Turns in one plane each, and the order they were made in; the first pair answered
K:
[  7   8 -10 -16  13  -5   5   8  -3  -8   1   4   3  -3   4   5  -2 -11
  10   8   1  -2  -1  13  -5] |-> [ 13 -13  -6   0  -4  -3   3  14  -5 -19  -2  -2  11  -4   1  11   8   9
  -1  -4 -10  -4  -2   4   2]
[  9  -1 -15  -5  17   0   7  -3  -4   4   2 -14   9  -6   7  -1   5  -3
  21   7   1   7  -7   9   3] |-> [ 14 -10   0   3  -2   9   2  -1  -8 -12   2 -16   8 -13   1   3  16   7
  -5  -5  -9   3  -5 -11  11]
[  2   5   2  -9  16   2   4  -5 -10  -2   7  -1  -8 -12  -1  -2   3 -11
  -1   3   1  -3  -1  -6   2] |-> [  6  -9 -11   4   8  -4   8  -1 -10   3   5  -8   5  -3   6   1   3   3
  17   3   0   1   1   3   3]
D:
[  7   0   6  -5  -8   6  -4  -1   0  -6  -9 -11   2  -8  -6  -4   4  -8
  -3   3  -8   2  -2   4   3] |-> [  8   6   4 -12   4   4   3  -8  -1  -1  -3  -8   0  -8  -5  -6   2 -16
   2   6  -4  -2  -1   5   3]
[  6   8 -15 -11  14  13  -9  12 -14  -3   2   0 -13   1   8   3  -3  -8
   6  11   7   4 -11   8  -5] |-> [  1   4 -13 -10  17   7   1  11 -11   6   3  10 -13  17   8   7  -8  -7
   9   9   7  -1  -3   7  -2]
[  1  13  10  -6   3  11  -4   7   5  -9   3  -2 -17 -10  -7  -2   0 -14
 -18   2   6   6   4  -6  -2] |-> [ -1  14  10 -10  10   6   4   5   4  -2   6   5 -19  -1  -7   0  -3 -15
 -12   0  10   1   8  -7  -1]
L:
[ -4  10  -3   1 -24  -9 -10   7  -7   6 -18   6  -7   1  -5   2 -10  -7
  -7   2   1  21   0   5 -12] |-> [  3  -6  -9   9 -28  -9  -9   8  -9   2 -17  -2   1  -1   0   7  -2   4
   0   0  -2  21  -1   5  -8]
[  1   1   4  -1   3  12  -5  -7  -6  -8   2   6 -10  -5   0   6   5   5
 -11  -1   0  -3   0  -8   2] |-> [ 3 -8 -3  4  4  9  1 -6 -6 -5  3  2 -4  0  4 12  7 12 -2 -2 -3 -4  1 -4
  5]
[-10  14   3  -2  -2  10 -12  -4   5  -5  -3  10 -12  -4  -5  -8  -1 -14
 -16  -1   6   4  -7  -1  -5] |-> [  6 -12 -13  14  -8   9 -10   4   0 -11  -3  -7   7 -10   1  -3  11   8
  -5  -5  -5   8  -9   1   3]

Between the rows of a pair lie two turns.
[-23  20   2   1  -3  -4  -7  12  10   7 -13  26  -9  24   0  -4 -20  -5
  -1   1   7   5  10   8 -11] |-> [  0 -19 -16  21 -15  -2  -9  21   2  -6 -14  -3  15  13  10   3   1  24
   8  -5  -7  12   1   9  -1] : L then L
[  9 -12  -9  11   2   8 -12   3   7   2  -3   5  -3  -2   2  -7  -2  -9
   2  16   9  -1 -10   8  -9] |-> [ 12 -22  -3  19  -5   8 -10   4   6  -3  -1   3   1  -2  -1  -1   4  -1
  -4   8   2  -4  -8  -4   0] : D then K
[ 27   8  10  -5  10   9  -6  -4 -14 -12  20  -1   3 -21   2  -5   0  -8
  -9   2 -13 -12   9   4  15] |-> [ 21  16   0  -7  20   2  -1  -4  -9   0  20   7   6  -9   8  -8 -11 -15
   9  10  -7 -10  11  21   7] : K then L
[  0  20   8  -2   8  -8  -8 -10 -12  -5  -6  10   6  -6   7 -12  13 -11
  11  11  -2 -10   1 -10 -13] |-> [ -8   9  11   9  -6 -14  -5  -5  -5  -2 -11  19   8  13   5  -5   8   2
   9   1  -6 -11  12 -12  -7] : D then D
[  3  -4   5  -3   6   3  -9  -4   8  -5 -13 -15  -1 -18  13  11 -13  -4
   7  -1  -3  12   1  13 -27] |-> [  3  -1  12  -4   5   5 -10  -5   5  -8 -12 -15  -5 -20  11  11 -12  -8
  -1  -4  -4  12  -1   8 -26] : K then K
[11 -7 -6 -5 23  0  6 -6 -5  7  4 -1  5  0 -4  2  3 -2 11  2 -1 -2  0  0
 -1] |-> [  5  -4   4  -2  20  -1  10  -8  -2   6   7   5   1   7  -8   5   2   0
   0  -4   0  -6   5 -12   2] : K then L
[  4  -9  -2   3  19  -8  16  -9  12 -12  -1   9  10  10   9  -9  11  13
  17   0   1   4  -8   2  -6] |-> [  0   2  19   0  11   1   6 -13  10 -21  -2  14  -3   1   2  -9  14   8
  -9  -5  -1   2 -10 -13  -3] : D then K
[ 13  -8 -20  -5  18   1  -4  -3  -9  -2   8 -12   9 -13   6  -3   0   1
  15  -4  -7   6  -7   1  -1] |-> [  3  14  -5 -16  21   5 -10  -7  -5  -2   7  -1  -8 -16   1 -10  -6 -14
   4  -1  -2   4  -7  -1  -9] : L then L
[ 7 -2 17 11 -7  2  1  1  6  4 -6 -3  0 -7 -5  0 11 -4 -3 -4 -4 -7 -7 -4
  8] |-> [  7   5   5   3   7  -4   3  -3   6  10  -4  -4   3  -5  -1  -3   5 -11
  15   5   1  -5  -9   9   4] : D then K
[-2 -7  2  1 -8 -2  8  6  0 -1 -3  5  2 10 10 -2 -3 16  7 -2 -6  0  6  5
  1] |-> [-1 11  9 -9 -5  7 -4  3 -2 -9 -1  2 -9 -9  7 -9 -2  1 -8  4 -1  1 -2  3
 -4] : D then K
[-15   3  -4 -11   7   0   8  -3  -3   8  -4   6   3  22   4   5 -14  -3
   6  -4  16  -7   3  -1  -1] |-> [-13  -3  -6   2 -20  12 -13   8  -1 -11 -14  -5   4   7   3  -1  -5   6
 -10  -2   9   3  -8   2  -4] : D then D
[ 15   3  -1   1  14   2   3 -10  -3   7  -6  -2  -2 -21   6  -2   5  -2
  -3  -6  -3   6  -6  -2   2] |-> [13 -3 -8  5 15 -4 10 -9 -2 16 -7  3  2 -8  7  2  3  4  7 -7 -1  6  0  3
  2] : K then D
[-10  12   6   0  -8  -3  -4  -1   5   2  -5  12 -11   8  -3  -2  -9  -5
 -11  -2   5   0   3   0  -4] |-> [ -6   2  -6   7 -18   0 -11   7   5  -2 -10   2   0   5   3  -2  -5   4
  -3   3   1   7  -2  10  -8] : K then D
[-10  13  -8  -7   8  -5   3   2   2  13   1   7  -3  15   6  -8 -14  -3
  19   7  10   0   3  15  -9] |-> [-11  23  15 -14   4   5  -1  -4   2   0   2  11 -17   0  -5  -9  -8 -14
 -13   2   9  -3   0  -5  -7] : K then K
